which system made each run:
In the rows, 128 means zero.
path 1, V (8 x 28):
[[171 164 135 216 139  84 201 127 161 114 138 125 130 145 166 102 109 126
  137 138 106  88 154 141 132  75 133  93]
 [147 146 133 219 163 100 184 120 148  86 118 154 127 155 173  90  86 129
  144 151 120  90 145 143 110  85 118  81]
 [124 137 129 206 185 125 162 110 128  63 100 173 131 163 170  89  72 125
  154 170 125  96 140 149  97 102 112  87]
 [101 124 128 177 198 150 137 111 110  53  87 187 136 174 166  94  73 121
  155 179 134 105 130 151  88 127 109  94]
 [ 80 106 135 131 196 172 101 122 102  64  88 178 136 181 156 110  88 114
  138 173 133 129 120 156  83 152  84 103]
 [ 64 100 142  89 177 191  81 132  90  89 102 158 118 169 132 136 100 117
  114 156 141 148 111 140  88 171  89 121]
 [ 69 113 146  48 128 188  60 142  92 120 118 145 114 153 107 154 122 134
  107 134 150 162  95 128 103 179 124 138]
 [ 84 131 153  37 100 174  64 150 107 156 137 118 122 137  92 169 154 136
   99 115 145 160  94 124 124 169 145 156]]
path 2, K (8 x 28):
[[105  94 125 175 188 119 132 104 107  89  83 156 124 117 155  91  68 134
  159 158 138  81 140 134 107 131  93 115]
 [112  66 110 141 175 122 129 104  98  97  81 165 123 122 156  82  77 137
  162 166 143  95 141 135 104 140  70 104]
 [121  46  93 111 161 125 129 111  91 103  83 169 124 123 151  82  83 135
  159 167 141 106 145 130 100 155  57  98]
 [131  41  72  82 133 125 131 122  86 112  94 165 130 111 134  89  96 132
  158 153 143 106 147 116  95 164  50 108]
 [140  42  65  69 118 134 131 126  95 126 105 158 142 109 123  95 116 129
  157 145 145 113 145 108  99 162  53 117]
 [155  53  72  68 103 149 127 127 110 142 122 153 150 114 125 106 139 129
  160 139 141 126 124 103 117 161  75 127]
 [163  76  77  70  96 156 117 134 125 152 136 147 158 131 120 125 153 128
  154 126 138 140 121 103 128 155  97 127]
 [165 109  87  71  96 151 112 139 140 153 145 130 166 154 106 158 169 122
  138 111 125 151 119 112 136 147 120 129]]
path 3, H (8 x 28):
[[ 98 188 171 107 124 177  89 143 134  97 145 160 137 217 125 167 127 124
   95 137 123 161  91 163  97 150 160 102]
 [ 88 198 190 103 111 166  91 155 128 113 145 146 109 206 128 157 127 130
   75 140 127 163  86 165 101 147 177 108]
 [ 87 202 208 111  99 151 102 157 117 127 149 135  86 176 137 144 123 138
   67 142 126 159  97 169 121 139 176 110]
 [ 91 201 211 125  90 123 121 150 111 142 156 123  72 136 139 141 117 145
   70 140 127 145 108 164 133 133 173 118]
 [107 190 196 147  89  96 140 140 113 154 156 107  68  99 133 135 117 148
   81 134 128 128 126 149 146 125 171 128]
 [137 157 163 162 108  73 160 129 131 167 139  87  96  75 129 119 128 142
  109 119 124 101 145 128 158 100 162 146]
 [161 130 125 167 126  65 167 126 146 172 125  75 125  72 127 120 136 133
  134 107 118  84 158 113 171  91 149 156]
 [169 109  95 166 147  76 163 121 151 164 117  75 152  83 127 132 137 126
  160 101 117  76 164 103 170  94 127 152]]

runs to name:
path 4 (4 x 28):
[[ 94 110 146 122 153  98  93 128 128 165 100  79 108  81 108 146 132 133
  108 100 135 112 134 123 139 127 124 158]
 [ 71 107 152 101 155 115  76 136 112 152  90  93 104  94 112 143 125 133
  103 108 140 120 128 130 127 146 120 151]
 [ 56 109 157  94 162 138  68 137 100 136  89 111 104 108 115 137 117 127
  100 121 146 127 122 137 118 156 116 148]
 [ 48 105 159  87 165 166  69 141  90 122  93 126  99 125 123 133 113 124
  102 133 150 140 116 137 110 163 113 142]]
	K
path 5 (4 x 28):
[[190  91  70 149 107  94 197 119 134 128 136 149 143  94 137  92 129 129
  164 148 129  94 147 104 100 113  76 109]
 [187  87  70 129  87  95 182 125 136 147 141 134 140  79 132  98 145 131
  161 130 136 105 142  92 116 123  84 120]
 [184  80  79 101  75  96 159 129 139 175 141 113 142  71 119 110 154 141
  154 108 136 109 137  89 140 132 100 133]
 [172  85  91  79  76  97 129 130 142 195 140  89 143  77  99 139 165 143
  141  90 130 120 133  96 159 137 117 151]]
	K
path 6 (4 x 28):
[[160 137 132 163 101  65 176 127 133 168 136  94 103  66 135  99 133 136
  123 124 125  93 153 119 157  98 148 144]
 [177 117 104 167 122  64 180 123 147 169 128  88 134  71 131 111 141 127
  145 110 122  83 162 108 163  92 129 142]
 [180 100  75 158 141  79 167 118 154 159 120  88 162  84 119 128 144 124
  164 100 121  83 164  95 162  97 119 146]
 [175  81  55 138 161 101 144 107 150 142 106  99 178  97 104 139 148 118
  178  97 126  95 160  87 149 114 116 153]]
	H
path 7 (4 x 28):
[[183 185 127 153  80  98 166 144 179 163 170  89 155 124 123 148 163 129
  130  88 115 108 131 111 162 100 182 137]
 [187 182 128 187 105  85 180 135 184 151 159  91 154 134 142 134 149 126
  139 103 102 100 135 124 171  86 178 128]
 [175 171 137 210 153  81 187 123 176 128 134  98 158 146 151 125 133 123
  143 119  98  88 150 137 154  65 160 118]
 [150 156 135 216 173  90 171 114 161  96 113 125 145 152 155 108 101 129
  148 129 112  86 150 139 128  76 142  99]]
	V
path 8 (4 x 28):
[[ 64 100 142  80 173 153  60 134 100 136  87 107 120 126 105 155 128 124
  110 113 146 141 126 127 129 158 130 152]
 [ 56 108 149  77 176 170  59 136  93 117  91 121 119 146 111 154 121 121
  107 125 144 149 121 134 124 161 128 146]
 [ 58 114 155  84 179 185  70 137  93 102 100 135 123 170 122 152 111 119
  111 138 138 150 114 143 113 162 118 134]
 [ 73 127 149  98 174 186  84 135 107  83 109 157 130 186 133 147 104 116
  114 150 131 150 107 148  93 163 106 117]]
	K
path 9 (4 x 28):
[[197 164 110 167  92  86 176 129 181 157 162  97 159 124 127 140 152 132
  146  98 106 100 137 112 162  93 167 126]
 [180 168 118 181 115  81 168 134 176 161 147  86 153 115 135 137 153 124
  142  96 108  98 142 117 173  90 170 135]
 [152 162 138 183 139  85 154 130 165 158 135  73 140 102 129 148 149 123
  130  96 112  96 146 121 169  89 159 150]
 [120 149 163 171 156  89 132 123 154 164 123  63 118  86 118 155 134 131
  113  99 119  99 136 120 157  90 149 164]]
	K
path 10 (4 x 28):
[[191 153 110 165  85  70 178 126 163 167 154 102 140  92 129 126 150 136
  141 107 115  97 145 115 159 100 156 130]
 [167 142 121 156 103  75 159 131 154 181 142  79 125  79 123 131 150 131
  133 102 121  99 148 111 177 100 161 153]
 [134 139 141 149 122  88 131 132 141 186 135  61 109  67 111 152 151 129
  116  97 119 112 137 114 175 105 151 173]
 [106 133 164 128 138  96 106 132 134 178 120  65 107  75 110 152 146 136
  102  98 127 116 128 123 157 118 147 167]]
	K
path 11 (4 x 28):
[[186 105  72 157 115 114 192 121 132 105 138 169 139 140 141  94 111 125
  164 158 125 104 142 117  92 110  81  94]
 [178 110  74 152 124 133 180 120 130  93 136 175 146 162 140  99 108 120
  163 159 124 112 140 121  99 115  91  92]
 [163 121  84 143 129 151 163 126 131  86 135 179 150 178 144 108 110 115
  159 156 126 126 130 125 100 123 108  92]
 [148 132 102 125 125 165 140 130 136  86 134 174 160 194 144 119 117 120
  153 149 128 137 118 132 105 130 127  97]]
	V
path 12 (4 x 28):
[[ 77 135 185 115 115 114 110 144  99 146 125 121  73  90 136 114 110 143
   79 135 137 128 124 150 115 146 110 123]
 [105 115 160 142 116  92 144 133 101 149 118 117  71  67 139  91  99 146
  104 136 144  99 143 128 122 129 116 124]
 [137 102 120 160 120  76 167 129 117 150 114 109  88  59 141  82 105 138
  132 128 140  84 156 112 140 113 112 128]
 [165  93  90 183 138  74 182 123 140 143 117 107 129  66 153  89 121 126
  161 127 124  77 159 109 142 103  94 132]]
	H
path 13 (4 x 28):
[[130 149 154 176 108  85 181 135 114 126 129 146  75  93 154  72  98 137
  107 151 139 102 146 136 111 108 136  99]
 [169 143 120 195 110  66 198 131 144 137 134 123 105  83 155  81 121 123
  132 137 120  91 156 128 132  93 126 111]
 [196 127  95 194 121  65 200 122 161 147 137 104 139  93 148 105 138 123
  151 119 110  84 159 116 145  86 119 120]
 [203 114  70 171 130  71 181 117 173 150 130  95 166 105 121 128 150 123
  165  97 114  90 158  98 147  88 125 129]]
	H
path 14 (4 x 28):
[[ 68 117 177 114 127 121 104 143  95 140 112 125  72  88 138 109 105 136
   88 141 143 125 123 147 106 148  95 126]
 [100  98 155 136 125  98 136 128  97 142 106 131  77  76 148  84  94 146
  111 144 145  99 142 131 110 133 100 118]
 [132  99 120 158 124  81 167 127 108 140 109 124  85  69 146  78  93 140
  134 141 143  86 153 117 127 117 104 117]
 [164 101  88 183 132  76 187 121 133 128 115 124 119  78 156  82 109 124
  156 139 129  81 158 117 131 106  88 115]]
	H
path 15 (4 x 28):
[[106 134 143  51  94 154  73 154 132 179 143  86 137 116  93 173 174 128
  104  89 133 152 102 116 149 150 153 172]
 [ 97 151 170  68 111 166  71 150 140 163 143  92 141 145 101 177 167 130
   99  95 130 154  95 127 144 143 165 164]
 [ 97 178 184 104 132 174  78 146 152 139 143 108 142 177 117 176 154 126
   96 107 120 152  89 143 136 139 175 144]
 [ 97 204 182 141 146 171  91 146 151 111 145 127 136 204 129 174 134 119
   99 121 116 149  93 156 128 131 182 122]]
	K
